In the rows, 128 means zero.
The rows of T fall into several groups, which share some directions, and each row is roughly a mix of its group's hidden directions, except some rows that fit no group.
T (133 x 12):
[[ 87 134 164 103 176 150 116 138 168  78 160 130]
 [187 136 116 122 167  81 102 148 180 118 120 109]
 [173 138 161  74 108 128 131 179 113 165  97 144]
 [209 150  81 135 120 160 103 132 134 102 121 134]
 [118 171 110  74 142 137 132 184 121 179 153 121]
 [119 185 159  99 201 130 133 122 130 125  93 137]
 [161 134 104 178 148 110 162 140 190 114 134 167]
 [103 179 118 156  93  73 157  82 139 128 111 137]
 [185  99 141 137 171 100 147 114  80 159 115  98]
 [126 131 121  91 107 174 179 141 135 192 106 149]
 [ 94 116  82 117 177 118 103  79 149  95 116  95]
 [112 153 109  85 105 151 111 104 169 147  88 184]
 [111 121 122  82 105  94 172 163 106  80 143 166]
 [116  74 149 161 148  83  98 113 163 125 175 141]
 [170  89 115 140 142  90  81 164 121 130 166 168]
 [107  87 141 158 103 175 120 174 101 106 177 136]
 [ 90 198 128 114 107 120  68 144 115 101 128 125]
 [132  61  98 161  91 135 152 103 151 132 135 174]
 [118 166 127 101  80 136 105 152  78 123 180  98]
 [125 118 105 169 119  59  82 110 136 123 155 166]
 [ 52 136 153 156 168 101 112 169 126 145 125 122]
 [ 66 154 188 103 107 136  96 136 142 161 140 136]
 [174  88 112 164 106 104 174 137  98 129  98 167]
 [ 50 121 131 150 162 153 131 120 142 101 145 175]
 [124  50 152 180 144 107 120 135 133  99 132 156]
 [191 153  92 103 108 149  97 156  92 111 100 148]
 [133  94 137  80 161  97  75 127  88 146 155 154]
 [133 164 161 130 142 130 116 108 108 176  85 192]
 [109 179 141 130 210 136 127 114 104 125  98 147]
 [149 153 120 152 148 175 139 134 141 122 208 156]
 [129 142 174 186 140 126 130 198 113 104 109 130]
 [ 89 139 162 124 194 141 152 103 160 130  98 165]
 [111  87 148 162  89  88 142 142 161 172 108 164]
 [122 135 117 108 166 205 114 126 154 109 178 136]
 [133 138 118  87 126 164 134 189  69 121  96 147]
 [194 143  92 153  97 109 138 144 151 167  89 133]
 [150 146 118  83 140 149 168 109  65 132  90  98]
 [156 165 135  67 151  84  99 131 163 123  95 141]
 [121  96  77 141 143 124 157 148 114  90 135  58]
 [185 124 137 100 149 131 131 200 127 106 150 159]
 [166 106 133  95 102 115 111 134 127 127 171  53]
 [158 127  75 172 154 173  86 128 111 110  94 124]
 [183 117 142  75 125 138 131 159 171 101  90 105]
 [159 155 149  72 116 124 147 176 113 129 117 185]
 [129 128  95  95 133 112 123 134  86 107 166  53]
 [178 134 136 122 131  71 117 122 120 173 119 188]
 [102 107 155  67 132 114  73 156 125  92 104 147]
 [ 94 178 139 113 105  76 187 136 146 140 122 153]
 [166 164 184  84 152 120 106 151 129 108 136  85]
 [ 90 132  68 124 130 125 188  96  98 105 102 123]
 [ 60 136  70 103 106 146 112 146 101 104 117 147]
 [113 152 120 100 141 182 157 117 160 109 191 100]
 [160 119 104 119 177 161 128 148 140  91 193 108]
 [ 75 152 113 135 135 157 113 110 158 125 109 201]
 [135 116 143 134 162 102 158 168  51 106 116 107]
 [116 156 113 112 149 172  97 130 184 170 171 149]
 [110 140 120  93 136 214 125 123 155 126 164 149]
 [136  81 136 147 161 145 100 179 153  75 157 117]
 [ 76 146 126 135  83 118 104 100  72 118 165 102]
 [102 103 171  99 168 142 130 129 115  92 142 194]
 [105 126  93 167 157 137 165 155 172  85 102  94]
 [110 164 125  85 110 174 171 156  84 126  92 118]
 [114 112 153 155  92  41 115 117 121 141 103 131]
 [170 127 106 139 138  57 127 103 132 168 103 167]
 [104 120 102 181  69 156 176 159 129 123 140 138]
 [119  89 138 138  47 118 139 160 161 119 153 149]
 [133 135 128 112  97 163 144 202 161 103 116  86]
 [181 118 164  94 130 140 112 122 198 115 146 102]
 [133 132  94  87 153 141 131  93  55 153 157 143]
 [141  84 125 156  46 121 135 133 160 159 139 122]
 [115 164 127 166  85 163 175 118 149  92  92 105]
 [ 71 133 160  86 109 123 147 134  68 135  92 131]
 [ 92 101 111 142  67 181 113 139 108 170 143 133]
 [ 75 151 143 103 128 158  85 101 132  79  94 105]
 [ 80 129 157 132  90 104 140 189 122 108 163  96]
 [135 152 148 167 142 115 130 187 124  81 154  77]
 [153  92 134 141 112 139 103 113  84 104  64 172]
 [109 154 149 185 137 149 128 151 199 111 112 151]
 [146  93 138 163  84  47 115 137 137 125 126 142]
 [163 103  89 193 139 107 164 132 133 136 153 168]
 [148 202  95 141 181 118 124  94 111 130 127 112]
 [118 152 141 145  39 150 120 112  94 136 151 117]
 [107 168 133 153 144 139 132 113 196  74 151 109]
 [163 103  97 138 139 113 165 191 147  98 121 171]
 [116 157 132 123 146  71  96 110  96 180  83 115]
 [146  82 122 101 150 114 133  99  61 118 177 120]
 [123 141 133 136  90 139 126 103 203 160 107 176]
 [ 91 133  83 140 103 144 101  85 102 151 157  75]
 [157  74 156 156 162  91 145 140 113 117  88  89]
 [166 148 112 148 169 165  69 131  80 120 109 122]
 [123  55 127 143 134 103  89 122 130 160  91 170]
 [194 138 153  95 136 124 104 148 104 180 148 158]
 [137  52 122 106 160 133 146 112  85  94 153 144]
 [124 138 135 156  93 155 139 128 190 171 111 182]
 [ 79 102  92 175  84 129 140  95 148 162 146 143]
 [124 108 148 117  62  69 159 155 101 102 125 124]
 [131 149 107 105 170 213 120 135 135 111 159 128]
 [210  95 112 149 142 117 158 113 144 131 112  91]
 [136  80  93 126  46 122 141 141 157 125 144 121]
 [107 125  75 116 150 118 193 107 150 125  76 132]
 [156 187 117 138  92  91 128 140 105 172 110  87]
 [123 179 151 111 215 131 127 109 126 118 120 109]
 [173 117 116 141 122 130 190  69 154 141 121  94]
 [132 107 143 166 175 139 153 113 188 102  98  91]
 [126 103 137  84 125 122 133 176  54 133 100 151]
 [126 145 109 144  97 155 106  92 191 168 103 163]
 [123 103 181 168 105 160 179 146 143 145  85 135]
 [165 150 101 105  68 137 152 166 161 115 170 125]
 [123 146 139  68 116 144 126 108  54 168 126 129]
 [132  72 130 116 155 118 121 174  78  77 132 106]
 [ 94  93 158 137 137 126 140 158  92 160  99  63]
 [ 92 187 133  90  72 104 128 148 132  91 116 124]
 [139 170  95  92  99 123 189 166  94 111 122 135]
 [122 115 144 120  70  61 129 166  95  99 126 130]
 [114 163 122 116 147 205 137  78 141 102 137 107]
 [141 126 130 186 124  92 128  68 180 122 132 102]
 [145  90 134 131 112 133 101  98 170  91 194 151]
 [175 100 127 167  94  82 102  87 142  89 125 134]
 [165 128  73  94 119 111 124 155  75 154 154 159]
 [139  69 139 162 153  89 138 132 132 119  72  89]
 [ 99 104 151 111 173 141 126 161  98  62 153 149]
 [130  95 125 115 103 140 169 213 131 127 151 149]
 [143 178  83  87 110  90 137 127  72 138 121 114]
 [ 92 183 128 131 103 123  63 154 146  98 153 136]
 [129 140 112 123 134 157 121 133 195 194 161 151]
 [123 148 114 130 154  94 167 192 136 144 164  81]
 [172 120 152 108 198 131 101 104 170 151 113 141]
 [191 121 192 172 152 120 122 126 140 140 151 113]
 [162  99 129  76 190 138 128 111 103 158  94 140]
 [129 122 144 149  87  48 135 122 100 133  83 119]
 [162 124 188 147 109  87 145 181 144 113  95 130]
 [130 101 143 149  96  56 122 153 101 146  82 146]
 [ 87 182 149 148  75 140 133 136 176 103 145 141]]

One row of each group comes first, with its name. Which group is each row after those in?
[ 61 155  88 118 112 164 103 144 155 107 103 153]
<39>
[123 147 126 167  77 147 164 163 126 108  65 132]
<62>
[128  96  73 145 137 137 192 140 145 124  77 112]
<18>

[ 67  92 163 151 124 119 141 165 125 161  94 162]
<62>
[167 159 114 128  95 134  94 102 140 194  94 105]
<39>
[ 93 163 128 130  84 123 111 151 179 184 130 158]
<62>
[109 192 145 119 100 166 167  85 111 160 137 121]
<18>
[112 115 105 189 148 137 191 118 147  88 134 152]
<18>
[131 150 140 142 115 159  67  86 154 162 146 176]
<39>
[104 138 130 159 125 160 119 109 192 140 100 189]
<39>
[ 85 185 129 139 106 123  66 155 142  97 145 134]
<62>
[151 144 135 107 161 107 154  68 106 178  86 129]
<18>
[ 78 139 163 115  84  93  82  83 128 116 138 145]
<62>
[117 172 119 130 120  83 171 181 122 144 125  77]
<62>
